In the data rows, 128 means zero.
Here is a table of points, one per row:
[160, 102, 46, 127, 116, 81, 92, 75, 69, 101, 141, 117, 152, 139, 105, 86, 105, 118, 177, 149, 75, 132, 83, 108, 110, 121, 117, 67, 73, 149, 109, 114, 146, 165]
[118, 62, 127, 158, 66, 140, 139, 147, 188, 187, 127, 80, 116, 133, 104, 83, 153, 184, 108, 127, 198, 84, 155, 92, 124, 41, 86, 102, 129, 120, 68, 62, 52, 181]
[76, 137, 146, 127, 168, 53, 142, 145, 81, 159, 188, 137, 89, 168, 74, 139, 105, 77, 129, 52, 190, 167, 173, 104, 152, 62, 150, 110, 94, 209, 134, 171, 127, 199]
[113, 79, 124, 128, 115, 90, 89, 159, 76, 131, 63, 165, 100, 101, 189, 81, 94, 107, 169, 159, 165, 205, 154, 127, 85, 86, 171, 148, 197, 59, 102, 98, 63, 189]
[40, 127, 142, 138, 141, 174, 96, 160, 138, 122, 122, 161, 145, 122, 166, 118, 171, 201, 149, 134, 97, 223, 134, 69, 83, 122, 111, 89, 151, 198, 154, 184, 161, 68]
[116, 175, 132, 115, 67, 82, 131, 46, 102, 100, 110, 120, 155, 92, 152, 105, 152, 161, 83, 86, 152, 135, 196, 133, 208, 81, 106, 102, 93, 124, 193, 200, 114, 144]
[137, 156, 67, 74, 109, 94, 169, 151, 130, 169, 81, 117, 167, 220, 156, 175, 123, 66, 109, 247, 120, 141, 169, 117, 180, 145, 155, 146, 215, 117, 154, 96, 192, 87]
[107, 122, 169, 45, 127, 146, 161, 138, 65, 151, 112, 155, 115, 92, 186, 179, 167, 136, 93, 139, 90, 90, 124, 51, 135, 97, 81, 69, 119, 105, 73, 151, 90, 185]
[191, 189, 145, 173, 161, 156, 135, 152, 174, 119, 171, 121, 77, 122, 120, 162, 217, 94, 106, 166, 130, 140, 184, 94, 164, 51, 206, 141, 77, 75, 109, 44, 62, 155]
[164, 141, 156, 94, 131, 107, 147, 115, 180, 116, 93, 98, 162, 102, 181, 165, 87, 193, 154, 151, 156, 117, 24, 155, 189, 125, 115, 93, 142, 137, 152, 144, 133, 102]
[130, 158, 146, 88, 137, 71, 151, 115, 119, 47, 202, 119, 59, 183, 157, 104, 142, 212, 197, 58, 127, 129, 163, 57, 139, 143, 134, 105, 175, 108, 90, 195, 119, 125]
[137, 64, 119, 126, 107, 178, 59, 169, 109, 41, 151, 175, 131, 132, 121, 67, 130, 137, 69, 128, 165, 149, 138, 119, 147, 148, 89, 103, 57, 55, 126, 225, 68, 76]
[83, 147, 68, 162, 149, 125, 214, 114, 106, 64, 118, 69, 224, 169, 93, 96, 143, 135, 96, 139, 99, 115, 125, 97, 86, 94, 99, 165, 150, 96, 155, 161, 174, 171]
[174, 135, 174, 195, 88, 104, 133, 245, 144, 72, 110, 84, 67, 110, 161, 229, 55, 63, 88, 154, 168, 120, 161, 164, 70, 106, 143, 107, 98, 130, 87, 151, 124, 185]
[117, 169, 131, 89, 180, 110, 41, 50, 109, 119, 101, 152, 114, 171, 111, 134, 92, 184, 128, 177, 89, 84, 138, 110, 142, 184, 106, 133, 110, 149, 111, 202, 103, 188]
[129, 147, 86, 126, 180, 150, 165, 96, 174, 120, 150, 95, 129, 94, 175, 57, 80, 72, 196, 202, 142, 101, 168, 136, 135, 159, 128, 127, 129, 189, 150, 69, 129, 89]
[211, 80, 86, 115, 135, 163, 82, 128, 126, 119, 133, 99, 105, 47, 131, 164, 164, 138, 122, 66, 100, 101, 106, 182, 136, 94, 242, 130, 208, 172, 171, 192, 117, 87]
[106, 88, 181, 126, 178, 126, 143, 112, 98, 106, 99, 144, 110, 151, 81, 131, 155, 133, 143, 147, 177, 52, 52, 129, 148, 106, 172, 185, 162, 76, 119, 134, 149, 52]
[113, 175, 71, 189, 171, 157, 125, 64, 136, 87, 181, 113, 114, 170, 177, 158, 115, 120, 116, 185, 190, 181, 39, 114, 119, 134, 61, 127, 143, 91, 122, 128, 182, 139]
[82, 141, 181, 163, 162, 182, 112, 87, 75, 132, 143, 0, 131, 77, 86, 165, 107, 171, 101, 129, 111, 194, 94, 236, 127, 142, 108, 103, 152, 113, 60, 141, 121, 74]
[129, 174, 122, 159, 92, 98, 114, 161, 142, 111, 118, 121, 169, 133, 162, 80, 217, 93, 160, 181, 146, 74, 119, 160, 178, 178, 93, 178, 171, 215, 57, 148, 166, 127]
[161, 137, 127, 134, 149, 199, 88, 180, 83, 97, 73, 110, 164, 207, 164, 104, 111, 118, 193, 91, 80, 70, 92, 116, 199, 72, 131, 97, 112, 179, 153, 26, 172, 91]
[100, 101, 133, 81, 74, 121, 126, 45, 136, 80, 134, 160, 106, 184, 166, 66, 70, 119, 70, 133, 100, 169, 101, 146, 148, 63, 128, 187, 84, 161, 115, 131, 159, 76]
[160, 157, 156, 16, 140, 116, 201, 143, 134, 96, 108, 133, 62, 100, 51, 102, 125, 164, 137, 138, 122, 176, 216, 79, 148, 140, 97, 153, 127, 128, 84, 118, 107, 103]
[136, 80, 157, 218, 100, 90, 167, 87, 170, 93, 59, 142, 108, 114, 96, 170, 172, 188, 109, 56, 70, 165, 114, 173, 139, 246, 196, 94, 135, 159, 144, 94, 88, 129]
[161, 208, 138, 106, 52, 199, 171, 92, 22, 162, 154, 148, 203, 134, 121, 102, 110, 107, 138, 135, 127, 110, 114, 102, 123, 163, 153, 107, 169, 182, 89, 164, 103, 104]
[155, 0, 163, 139, 143, 211, 166, 118, 128, 136, 154, 133, 142, 116, 89, 192, 171, 141, 193, 122, 112, 131, 210, 255, 145, 176, 166, 123, 115, 88, 124, 118, 163, 173]
[111, 205, 164, 142, 128, 129, 133, 230, 212, 151, 140, 145, 125, 110, 157, 95, 111, 126, 184, 72, 102, 78, 120, 230, 68, 81, 161, 118, 90, 38, 109, 144, 69, 210]
[104, 119, 76, 150, 204, 124, 129, 159, 119, 112, 110, 157, 98, 81, 115, 91, 101, 59, 100, 116, 104, 109, 116, 205, 170, 149, 61, 70, 147, 143, 165, 124, 121, 123]
[141, 96, 174, 92, 139, 62, 120, 132, 68, 137, 134, 164, 185, 67, 86, 156, 191, 140, 135, 69, 112, 179, 93, 253, 94, 171, 66, 141, 152, 121, 159, 53, 118, 101]
[88, 127, 82, 101, 131, 134, 17, 133, 139, 138, 109, 74, 69, 131, 132, 111, 187, 130, 91, 89, 108, 120, 87, 151, 138, 211, 135, 138, 120, 95, 132, 99, 234, 158]
[60, 105, 83, 78, 80, 83, 136, 173, 148, 112, 144, 57, 174, 194, 111, 111, 128, 80, 133, 192, 160, 98, 83, 110, 97, 168, 140, 91, 63, 114, 192, 132, 105, 58]
[223, 141, 158, 161, 136, 147, 133, 164, 147, 196, 69, 121, 99, 137, 139, 199, 183, 101, 181, 165, 111, 145, 164, 93, 87, 67, 118, 223, 58, 108, 132, 153, 67, 120]
[185, 156, 206, 158, 134, 101, 86, 187, 136, 154, 161, 158, 191, 76, 80, 80, 68, 170, 89, 122, 153, 121, 155, 59, 158, 121, 187, 175, 61, 97, 105, 82, 157, 171]
[131, 136, 59, 106, 105, 140, 92, 208, 145, 204, 99, 212, 85, 148, 89, 174, 81, 170, 139, 143, 117, 180, 106, 161, 145, 80, 104, 138, 129, 87, 104, 106, 76, 161]
[108, 131, 131, 108, 88, 118, 132, 64, 214, 67, 141, 144, 180, 127, 84, 168, 142, 52, 167, 159, 124, 118, 47, 55, 83, 102, 137, 108, 185, 180, 150, 101, 165, 154]
Along one direction, these points spread out more than along any other. Take the direction at right angles to it along which they spread out most. Go by this last direction. For each point below, how far along it does it lie, from 0 to 99? 50 is the average, and the first point above lies past it. One standard deviation of the points above along it is 16.
[89, 157, 139, 178, 55, 158, 137, 231, 144, 162, 225, 151, 92, 93, 127, 163, 96, 149, 99, 138, 99, 124, 106, 140, 107, 100, 139, 208, 110, 152, 131, 68, 60, 153] ~ 55
[148, 141, 136, 84, 127, 149, 112, 131, 131, 82, 136, 113, 120, 172, 117, 137, 102, 198, 71, 82, 182, 104, 197, 71, 50, 136, 83, 166, 132, 182, 183, 93, 74, 146] ~ 61
[146, 83, 118, 164, 101, 98, 166, 162, 105, 176, 124, 97, 40, 89, 119, 82, 100, 82, 96, 71, 96, 128, 155, 55, 65, 143, 64, 165, 158, 104, 97, 136, 140, 144] ~ 56
[81, 115, 66, 86, 128, 198, 104, 101, 170, 176, 101, 159, 113, 131, 103, 147, 88, 111, 171, 110, 142, 133, 129, 43, 193, 195, 108, 139, 106, 89, 126, 187, 142, 97] ~ 57
[125, 155, 153, 195, 161, 91, 107, 51, 193, 152, 159, 155, 249, 169, 142, 130, 107, 53, 115, 103, 133, 122, 179, 99, 143, 87, 90, 126, 151, 135, 78, 120, 159, 19] ~ 60
[177, 172, 114, 116, 149, 138, 202, 69, 155, 164, 77, 206, 137, 173, 126, 53, 158, 121, 98, 129, 209, 127, 123, 133, 58, 139, 162, 75, 120, 151, 106, 125, 214, 122] ~ 58
[31, 163, 78, 161, 117, 114, 163, 86, 70, 148, 80, 156, 126, 82, 186, 169, 76, 93, 140, 117, 152, 102, 154, 120, 132, 169, 142, 123, 63, 140, 140, 131, 172, 102] ~ 52
[98, 173, 165, 158, 103, 153, 115, 97, 89, 155, 124, 168, 78, 125, 88, 69, 122, 119, 153, 208, 96, 107, 130, 116, 122, 131, 122, 86, 173, 105, 251, 147, 191, 118] ~ 52
[164, 67, 133, 108, 191, 134, 152, 121, 148, 177, 157, 74, 159, 108, 150, 120, 155, 157, 109, 104, 103, 179, 47, 131, 158, 181, 153, 169, 119, 117, 209, 141, 143, 172] ~ 32
[171, 49, 160, 133, 173, 96, 92, 94, 139, 187, 202, 124, 155, 91, 161, 219, 158, 144, 80, 50, 90, 58, 153, 237, 65, 177, 173, 136, 165, 147, 112, 86, 93, 97] ~ 12
